In the rows, 128 means zero.
A: a few groups of rows, each row roughly a mix of its group's hidden directions
A (138 x 13)
[[ 74 147 127 132 150  98 153 145 158 173 166 145 149]
 [189  98 156 149 107 139 127 122  79 104 105 105 113]
 [ 95 143  87 122 168 127 116 183 170 155 119 139 112]
 [155 111 136 154 141  96 101 148 123  86 126  85  72]
 [130 180 137 138 103 197 121 170 131 122 122 151 133]
 [ 86 147 122 134 181  97 159 133 155 176 152 142 133]
 [140 126 115 128 129 132 141  60 151 158 131  90 181]
 [123 148 126 155 138 135 155  71 162 164 136  94 170]
 [201  98 128 143 119 149 129 123  76 130  96 125 125]
 [ 99 120 135 104 140 121 110 187 126  97 110 164  77]
 [168 133  81 111 153 134  98 159  75 126 115 156 107]
 [147  95 171 117  94 130 159  72 100 103 125 127 154]
 [189  87 155 130  85 149 135 126 102  94 111 118 118]
 [195  88 130 141 122 152 135 127 113  98  82 122 106]
 [149  94 116 116 145 116 100 167  73 117  90 163 110]
 [ 83 172 129 164 108 156 109 139 160  95 142  90 139]
 [138 139 136 131 109 175 195  77 148 132 112 125 136]
 [107 150  91 102 153 121  87 180 152 130 127 137  83]
 [ 84 176 134 168  98 149 113 134 155  96 144  92 132]
 [101 144  77 103 152 126  89 179 156 148 118 130 104]
 [165 113 166 144  96 134 153  73  92 112 141 118 158]
 [ 68 154 139 114 165  91 139 110 141 145 169 141 153]
 [178  96 151 134  93 142 109 124  92  82 100 107 113]
 [129 137 144 143 127 123 173  58 161 152 141 100 154]
 [178  93 139 100  82 142 101 123  89  98 106 124 112]
 [184  91 151 126 105 138 115 117  86  90  96 112 109]
 [147  67 117 128 143  64 126 100 113 129 123  93 128]
 [ 99 153 140 143 156 119  97 191 131  94 139 146  88]
 [ 67 139 115 121 152 100 123 154 165 156 159 147 163]
 [134 111 135 126  84 139  87 168 103  62 135 133 125]
 [160  98 174 110  82 119 140  96  80 102 135 134 123]
 [115 120 116 132 171  80  96 194 149 141 130 129 112]
 [104 118  62  83 156 136 127 147 137 129  82 146 122]
 [ 80 144 114 134 167  88 142 151 166 172 150 145 125]
 [108 166 141 119 105 187 135 147 187 137 120 137 152]
 [161  70 143  79 118  99 127 127  89 142 121 160 133]
 [ 57 156 108 122 157 104 116 140 166 146 148 140 150]
 [144  79 137 135 139  70 128  88 117 101 142  86 131]
 [173  86 120 105 162 137 172 113 114 156 108 163 147]
 [ 76 157 114 133 179 111 152 126 158 165 150 141 150]
 [ 80 165 133 155  97 146 100 149 160  95 141  88 129]
 [109 174 119 127 142 192 135 166 172 132 110 142 132]
 [178  81 142  93 131 111 155 103  90 140 119 162 127]
 [136 179 131 131 104 206 117 150 123 118 122 145 144]
 [157 116 134 117 110 118  99 151  58 102 116 153  89]
 [193  96 148 137 108 128 117 124  86 103 101 113  94]
 [140 104 143 103 126 124 110 165  73  94 108 168  92]
 [169  87 131  89 136 122 164 131 104 183 129 157 122]
 [109 147  94 128 158 123 107 199 157 145 134 143  95]
 [ 94 188 110 167 119 126  82 137 138 117 134  97 104]
 [115 184 130 120 128 195 144 149 150 138 118 166 128]
 [ 75 149  95 119 142 139 101 171 185 135 125 116 127]
 [167 100 160 153 100 117 156  72  98 124 131 115 159]
 [ 60 149 131 123 147  99 132 139 172 136 168 138 153]
 [153 111 123 129 159 109 130 168  77 136 103 174  89]
 [103 134 139 130  57 170 139 110 147 135 134 120 174]
 [ 97 141  79 121 153 129  92 183 173 138 122 124 120]
 [177  89 142 121  97 148 109 127 101  83  88 112 109]
 [ 94 169 133 132 116 191 134 166 170 123 113 144 129]
 [124 191 138 132 105 191 139 147 151 142 143 154 136]
 [ 74 167 107 128 168 113 131 137 162 167 159 136 143]
 [145  89 128 149 125  50 122 127 101 138 153 105 109]
 [ 92 130 145 142  89 147 123 185 111  76 125 146 107]
 [195 104 123 125 108 152 126 126  71 150  99 126 117]
 [115 100 168 130 111 112 114 185  95 104 115 161  91]
 [162 147 138 116 102 157 156 105  78 156 120 181 135]
 [108 159 141 105 127 161 162 123 122 155 124 199 152]
 [173  96 120 108 173 108 157 116 102 172 115 160 117]
 [101 159 135 130  64 190 133 115 123 128 136 143 152]
 [128  81 136 135 111  64 101 106  98 106 144  99 108]
 [ 75 162 141 115  98 167 144 137 146 146 134 179 145]
 [ 87 130 124 143 134 149 154 111 190 139 129 104 182]
 [ 97 161  84 119 160 132  93 177 164 142 126 128 102]
 [ 87 186 134 170 129 145 114 120 150  98 148  88 128]
 [ 74 148 131 132 168 104 153 131 145 168 164 139 164]
 [ 93 133 145 134 175 111  96 175 150  76 134 130 112]
 [148 150 132 145 133 128 118 146  55 110 114 157  79]
 [ 88 163 132 159 108 154 100 136 157  78 132  88 137]
 [ 71 163 136 159 110 146 109 145 160  95 141  91 149]
 [ 80 177 104 155 125 128  72 147 148 113 130 102 123]
 [ 88 157  96 123 160 141  87 169 174 109 125 125 113]
 [158 110 171 117 107 126 163  79  71 123 123 142 127]
 [105 144 138 124  58 167 139 105 145 149 144 131 169]
 [ 85 142 144 143  57 160 134 116 135 119 156 123 159]
 [112 127 139 143 137 127 105 211 127 102 132 158  95]
 [111 178 142 128  97 184 137 159 163 146 131 156 143]
 [202  93 119 144 127 146 125 123 100 107  84 132 116]
 [ 64 150 109 120 137 117 117 154 183 138 157 140 154]
 [168 104 163 124 106 124 157  73  78 111 125 134 138]
 [138  69 128 120 137  63 110  97 119 115 125  94 117]
 [155 101 167 129  91 139 140  80  90  95 130 121 163]
 [ 81 180 120 150 103 137  80 136 143 100 141  96 126]
 [161 121 171 155 119 126 176  72  92 127 134 131 142]
 [130 135 121 116 129 121  98 187  88 112 120 160  72]
 [ 90 151 100 105 144 125  99 183 165 127 129 136  84]
 [ 98 154 109 118 188 104 143 108 153 155 161 158 152]
 [161  82 123  85 148 103 151 128 107 173 120 169 125]
 [138  84 129 147 113  84 120  89  94  98 148  82 127]
 [ 94 136 132 144 136 119  74 183 150  87 144 105 112]
 [136  85 129 137 142  62 120 110  90 107 133 112  87]
 [120 135 134 132 186  94 111 180 120 109 127 156  85]
 [ 65 165 124 120 154 127 144 133 166 160 167 125 145]
 [165  97 167 136 107 122 179  90  85 133 132 142 145]
 [150  73 120 129 115  70 135  85 107 143 130  96 126]
 [108 148  87  99 147 132  91 191 154 134 136 139  98]
 [158 102 165 126  68 124 143 107  71 115 137 130 132]
 [ 93 150  97 115 168 124 101 180 158 145 115 141  93]
 [143 122 109 120 165 116 152  64 151 172 114 110 158]
 [163 102 180 155 105 120 171  91  96 121 139 133 145]
 [ 61 173 128 132 137 142 139 128 165 138 165 115 157]
 [101 181 134 167 102 156 103 128 139  97 145  81 123]
 [ 89 146  91 122 174 133 110 180 167 144 113 140 114]
 [153 110 128 148 181  85 143 148 154 114 117  96  83]
 [127 177 149 119 115 197 140 148 160 130 117 160 145]
 [129  77 127 130 140  53 117 106 104 119 136 107 102]
 [ 89 167 151 131  91 182 115 145 169 102 135 130 124]
 [149 111  87 142 192  92 121 156 136 139 118  92 107]
 [151 139 122 118  81 159 158  76 100 167 133 144 151]
 [136 127  73  95 127 129  78 160  98 101 103 138 101]
 [166  77 140 102 155 106 164 116  97 158 116 161 138]
 [169 123 120 125  81 153  90 116 100  84  94 117 103]
 [116 173 144 120 144 192 138 160 154 110 105 164 129]
 [106 158 134 114 103 179 167 113 122 154 118 183 146]
 [118 154  76 118 181 124 106 166 142 159 113 141  99]
 [ 99 176 143 121 100 185 110 163 157 124 129 156 131]
 [145  86 139 147 104  82 127  86 106 103 151  81 125]
 [177 110 162 136 106 123 155  74  79 120 136 128 142]
 [133 170 128 112 139 167 152 156 169 170 104 166 111]
 [110 123 135 132 195 114 134 175 167 100 103 132 108]
 [106 133 100 109 126 133  67 184 169 116 142 116 126]
 [108  82 109 131 171  66 112 118 116 105 131  99 108]
 [102 164 127 112 134 180 145 156 180 149 105 158 137]
 [135 178 147 122  93 181 120 164 126 142 121 175 120]
 [134 119 132 147 126 124 157  90 186 150 154  96 177]
 [ 90 176 134 155 102 129  85 124 140  82 145  94 119]
 [ 83 178 124 186 134 141 114 143 149 117 136  89 137]
 [ 80 160 120 123 104 189 148 112 164 133 134 132 160]
 [ 79 169 110 150 107 140  87 149 169  98 138 107 132]]

which group is each row in? (one row of each group first)
[185  80 142 141 141 142 163 121  87 136  96 135 150] : (12)
[141 114 114 110 113 115  71 161  92  81 111 139  92] : (96)
[ 89 182 132 129 135 169 122 174 167 127 136 154 114] : (129)

[122 154  74 121 154 130  64 159 156 117 129 113 115] : (96)
[121 175 140 123 119 181 143 169 167 151 115 164 132] : (129)
[ 91 179 114 176 134 160 120 144 166 119 134  91 130] : (12)
[132 132 141 132  60 168 146  80 109 126 139 122 162] : (129)
[117 167  92 113 154 190 136 150 147 157  99 151 135] : (129)
[100 130 147  99 103 156 146  90 128 133 132 165 193] : (129)
[122 134 135  92  95 136 157  97 147 191 119 171 139] : (129)
[138 102 161 148  83 133 149  76 111 112 127 105 175] : (96)
[176  95 137 114  82 149  97 135  97  94  99 113 108] : (12)
[148 111 114 135 199  89 119 168 144 120 110 110 103] : (129)
[128 117 180 139  86 136 143  71 121 100 138 105 159] : (96)
